In the data rows, the value 50 means zero.
Here is a table of points, one per row:
tensor([53, 61, 47, 66, 50, 43, 35, 39, 35, 58, 54, 60, 62, 51, 44, 44, 54, 54, 62, 70, 46, 48, 60, 47, 38, 57, 37, 61,
        45, 40, 42, 61])
tensor([65, 40, 39, 62, 48, 53, 41, 46, 59, 67, 63, 36, 41, 30, 47, 68, 63, 41, 46, 47, 51, 37, 60, 54, 45, 43, 51, 61,
        52, 56, 55, 38])
tensor([41, 40, 49, 58, 44, 48, 36, 37, 49, 32, 55, 40, 44, 45, 51, 73, 52, 49, 59, 53, 46, 32, 50, 45, 61, 38, 55, 33,
        55, 62, 59, 56])
tensor([54, 49, 52, 45, 76, 30, 60, 31, 43, 50, 46, 43, 60, 53, 41, 54, 56, 55, 46, 26, 50, 56, 36, 40, 40, 65, 46, 61,
        43, 49, 50, 60])
tensor([71, 46, 52, 52, 45, 46, 36, 47, 54, 54, 61, 39, 54, 38, 47, 80, 59, 42, 59, 46, 45, 41, 59, 50, 52, 39, 60, 30,
        56, 71, 54, 59])
tensor([53, 55, 51, 55, 65, 33, 48, 34, 48, 61, 51, 40, 63, 54, 49, 45, 60, 75, 41, 33, 48, 57, 41, 44, 46, 62, 46, 48,
        37, 49, 50, 60])
tensor([45, 56, 68, 33, 61, 63, 44, 61, 39, 57, 53, 53, 51, 59, 62, 42, 45, 58, 35, 35, 36, 46, 61, 59, 73, 59, 46, 48,
        82, 36, 59, 49])
tensor([49, 53, 65, 45, 57, 62, 44, 58, 47, 43, 48, 57, 46, 64, 45, 44, 51, 58, 31, 29, 39, 55, 69, 60, 79, 49, 41, 51,
        66, 35, 39, 44])
tensor([32, 40, 53, 48, 40, 49, 66, 39, 68, 37, 52, 47, 38, 46, 47, 23, 63, 35, 62, 57, 43, 57, 56, 52, 47, 46, 56, 40,
        56, 54, 69, 58])
tensor([53, 21, 55, 51, 61, 30, 58, 41, 52, 58, 41, 53, 78, 64, 27, 57, 45, 42, 43, 39, 46, 65, 20, 33, 48, 71, 43, 58,
        37, 50, 66, 47])
tensor([56, 57, 51, 43, 41, 31, 35, 66, 28, 51, 46, 75, 41, 48, 42, 46, 50, 54, 51, 61, 49, 54, 29, 47, 40, 49, 47, 58,
        41, 39, 42, 49])
tensor([54, 51, 37, 57, 48, 54, 44, 56, 56, 54, 62, 43, 47, 45, 54, 50, 28, 54, 46, 45, 82, 50, 59, 50, 39, 43, 52, 64,
        45, 68, 55, 32])
tensor([51, 61, 49, 45, 48, 58, 39, 71, 45, 60, 27, 58, 44, 62, 41, 50, 51, 52, 50, 58, 51, 46, 15, 73, 47, 43, 47, 57,
        42, 35, 49, 59])
tensor([44, 50, 61, 25, 49, 74, 48, 60, 44, 51, 32, 55, 43, 75, 35, 53, 53, 65, 45, 50, 50, 48, 56, 69, 49, 44, 48, 54,
        40, 39, 40, 51])
tensor([46, 62, 43, 53, 62, 52, 36, 38, 36, 56, 61, 53, 55, 46, 47, 49, 54, 55, 51, 70, 45, 56, 58, 39, 44, 56, 39, 61,
        34, 49, 39, 66])
tensor([44, 57, 35, 59, 51, 49, 60, 56, 64, 62, 47, 56, 42, 34, 48, 58, 31, 56, 50, 48, 78, 43, 64, 51, 39, 54, 61, 52,
        46, 58, 45, 31])
tensor([35, 44, 55, 49, 27, 49, 73, 42, 58, 36, 44, 28, 42, 44, 57, 38, 76, 31, 61, 63, 75, 88, 42, 44, 60, 63, 50, 38,
        61, 45, 52, 51])
tensor([31, 41, 50, 54, 38, 48, 58, 42, 62, 38, 57, 44, 38, 44, 51, 24, 54, 41, 69, 43, 42, 50, 50, 46, 55, 33, 54, 35,
        48, 47, 65, 60])
tensor([26, 41, 52, 58, 46, 40, 49, 42, 53, 35, 51, 47, 42, 49, 55, 43, 61, 41, 51, 54, 46, 25, 51, 45, 59, 35, 64, 38,
        56, 64, 61, 57])
tensor([54, 56, 79, 42, 51, 77, 47, 62, 48, 44, 39, 56, 51, 69, 33, 44, 50, 57, 34, 46, 50, 46, 66, 66, 57, 51, 46, 52,
        42, 37, 48, 52])
tensor([49, 69, 34, 53, 61, 42, 51, 40, 42, 46, 65, 47, 60, 56, 44, 55, 63, 69, 43, 48, 39, 55, 55, 50, 43, 64, 42, 56,
        35, 48, 48, 57])
tensor([58, 58, 38, 54, 44, 49, 45, 44, 28, 59, 56, 73, 48, 55, 40, 44, 52, 51, 62, 62, 49, 42, 48, 37, 42, 61, 32, 57,
        51, 55, 34, 61])
tensor([62, 59, 42, 57, 65, 53, 64, 51, 65, 54, 57, 58, 45, 40, 58, 50, 31, 54, 53, 61, 75, 52, 54, 57, 44, 45, 61, 47,
        45, 57, 48, 32])
tensor([58, 56, 43, 51, 45, 48, 66, 52, 72, 62, 56, 52, 35, 52, 62, 54, 27, 53, 45, 63, 62, 52, 50, 47, 43, 43, 55, 49,
        50, 53, 33, 40])
tensor([40, 42, 52, 51, 24, 51, 78, 51, 56, 34, 57, 36, 44, 42, 54, 30, 67, 38, 61, 59, 62, 78, 48, 53, 60, 65, 57, 42,
        52, 50, 63, 64])
tensor([45, 61, 78, 40, 55, 65, 48, 61, 49, 49, 43, 57, 50, 63, 35, 48, 52, 50, 33, 36, 46, 48, 73, 65, 71, 52, 38, 50,
        54, 43, 39, 48])
tensor([54, 32, 49, 48, 68, 37, 53, 39, 52, 53, 48, 53, 72, 62, 34, 56, 52, 53, 45, 33, 47, 65, 26, 33, 42, 69, 56, 57,
        42, 48, 57, 57])
tensor([55, 58, 57, 49, 44, 49, 69, 45, 59, 57, 55, 47, 39, 50, 54, 52, 25, 58, 61, 68, 40, 54, 47, 56, 45, 43, 61, 57,
        53, 60, 35, 26])
tensor([53, 68, 43, 49, 64, 50, 42, 37, 48, 53, 50, 41, 59, 44, 43, 46, 59, 70, 36, 42, 41, 60, 47, 31, 42, 63, 47, 52,
        39, 52, 51, 60])
tensor([46, 27, 51, 33, 44, 66, 45, 59, 46, 42, 34, 64, 75, 39, 89, 53, 30, 24, 44, 29, 44, 59, 42, 64, 55, 77, 42, 40,
        61, 34, 50, 39])
tensor([50, 62, 56, 34, 47, 70, 46, 66, 39, 53, 21, 49, 48, 62, 35, 41, 52, 53, 38, 56, 47, 41, 30, 67, 50, 45, 49, 51,
        37, 46, 40, 50])
tensor([59, 64, 57, 61, 45, 46, 58, 54, 71, 57, 49, 49, 40, 73, 66, 48, 29, 51, 67, 66, 35, 48, 47, 41, 59, 42, 66, 67,
        53, 58, 35, 34])
tensor([61, 42, 39, 60, 51, 59, 44, 51, 47, 64, 61, 40, 47, 38, 54, 63, 56, 45, 54, 39, 67, 41, 61, 50, 40, 38, 68, 67,
        47, 55, 53, 36])
tensor([47, 63, 50, 40, 51, 42, 39, 75, 46, 48, 41, 63, 51, 56, 40, 51, 56, 50, 58, 62, 52, 41, 16, 65, 40, 50, 33, 55,
        44, 45, 38, 46])
tensor([56, 55, 44, 42, 45, 34, 37, 53, 41, 63, 51, 82, 54, 51, 51, 43, 61, 48, 55, 68, 49, 46, 43, 39, 48, 46, 35, 56,
        37, 49, 37, 54])
tensor([50, 22, 50, 35, 65, 57, 43, 63, 43, 43, 32, 50, 62, 45, 84, 44, 36, 46, 45, 38, 33, 55, 53, 65, 61, 64, 35, 43,
        77, 39, 45, 48])
tensor([35, 43, 56, 66, 48, 46, 39, 45, 51, 31, 61, 47, 41, 47, 48, 58, 48, 35, 49, 49, 43, 31, 46, 37, 59, 36, 63, 30,
        55, 61, 57, 59])
tensor([62, 49, 47, 60, 39, 43, 34, 37, 50, 37, 54, 42, 43, 43, 54, 78, 55, 43, 51, 48, 42, 34, 55, 49, 52, 43, 61, 28,
        55, 58, 61, 55])
tensor([46, 40, 60, 44, 57, 65, 55, 63, 35, 47, 42, 65, 66, 50, 80, 50, 49, 58, 33, 33, 29, 58, 57, 60, 64, 46, 40, 46,
        76, 44, 54, 44])
tensor([52, 65, 40, 50, 54, 42, 45, 43, 46, 52, 57, 46, 65, 50, 42, 52, 57, 62, 38, 61, 44, 55, 62, 41, 28, 53, 39, 58,
        51, 46, 40, 67])
tensor([29, 47, 45, 47, 35, 45, 74, 54, 56, 44, 47, 42, 35, 55, 53, 33, 61, 30, 70, 51, 51, 75, 62, 44, 50, 50, 51, 36,
        52, 52, 75, 60])
tensor([59, 48, 33, 56, 49, 54, 45, 49, 51, 60, 57, 36, 57, 43, 45, 49, 40, 47, 51, 47, 72, 38, 63, 52, 39, 43, 61, 55,
        45, 57, 54, 20])
tensor([33, 40, 61, 56, 39, 46, 54, 43, 61, 24, 57, 48, 41, 49, 55, 39, 56, 43, 61, 47, 49, 36, 49, 39, 48, 31, 52, 44,
        55, 51, 65, 60])
tensor([75, 38, 48, 61, 49, 53, 48, 57, 46, 60, 60, 30, 44, 34, 54, 76, 60, 44, 53, 49, 50, 32, 62, 43, 53, 44, 53, 46,
        43, 58, 55, 54])
tensor([59, 59, 32, 51, 52, 53, 70, 51, 61, 54, 53, 53, 46, 31, 51, 52, 23, 57, 52, 63, 62, 56, 52, 53, 52, 36, 62, 60,
        53, 50, 45, 39])
There is one direction along which these points spread out most. Take the direction at right angles to it along which they spread out most. Go by this last direction. For each point below, how far along it does it lie, from 0 to 99? 50 is the average, and the first point above lies past it. One standard deviation of the points above along it is 16.
tensor([59, 64, 57, 61, 45, 46, 58, 54, 71, 57, 49, 49, 40, 73, 66, 48, 29, 51, 67, 66, 35, 48, 47, 41, 59, 42, 66, 67,
        53, 58, 35, 34]) 57
tensor([53, 68, 43, 49, 64, 50, 42, 37, 48, 53, 50, 41, 59, 44, 43, 46, 59, 70, 36, 42, 41, 60, 47, 31, 42, 63, 47, 52,
        39, 52, 51, 60]) 63
tensor([53, 21, 55, 51, 61, 30, 58, 41, 52, 58, 41, 53, 78, 64, 27, 57, 45, 42, 43, 39, 46, 65, 20, 33, 48, 71, 43, 58,
        37, 50, 66, 47]) 54
tensor([35, 43, 56, 66, 48, 46, 39, 45, 51, 31, 61, 47, 41, 47, 48, 58, 48, 35, 49, 49, 43, 31, 46, 37, 59, 36, 63, 30,
        55, 61, 57, 59]) 39
tensor([44, 50, 61, 25, 49, 74, 48, 60, 44, 51, 32, 55, 43, 75, 35, 53, 53, 65, 45, 50, 50, 48, 56, 69, 49, 44, 48, 54,
        40, 39, 40, 51]) 46
tensor([47, 63, 50, 40, 51, 42, 39, 75, 46, 48, 41, 63, 51, 56, 40, 51, 56, 50, 58, 62, 52, 41, 16, 65, 40, 50, 33, 55,
        44, 45, 38, 46]) 60
tensor([54, 32, 49, 48, 68, 37, 53, 39, 52, 53, 48, 53, 72, 62, 34, 56, 52, 53, 45, 33, 47, 65, 26, 33, 42, 69, 56, 57,
        42, 48, 57, 57]) 57
tensor([62, 49, 47, 60, 39, 43, 34, 37, 50, 37, 54, 42, 43, 43, 54, 78, 55, 43, 51, 48, 42, 34, 55, 49, 52, 43, 61, 28,
        55, 58, 61, 55]) 49
tensor([53, 61, 47, 66, 50, 43, 35, 39, 35, 58, 54, 60, 62, 51, 44, 44, 54, 54, 62, 70, 46, 48, 60, 47, 38, 57, 37, 61,
        45, 40, 42, 61]) 67
tensor([53, 55, 51, 55, 65, 33, 48, 34, 48, 61, 51, 40, 63, 54, 49, 45, 60, 75, 41, 33, 48, 57, 41, 44, 46, 62, 46, 48,
        37, 49, 50, 60]) 61
tensor([62, 59, 42, 57, 65, 53, 64, 51, 65, 54, 57, 58, 45, 40, 58, 50, 31, 54, 53, 61, 75, 52, 54, 57, 44, 45, 61, 47,
        45, 57, 48, 32]) 65
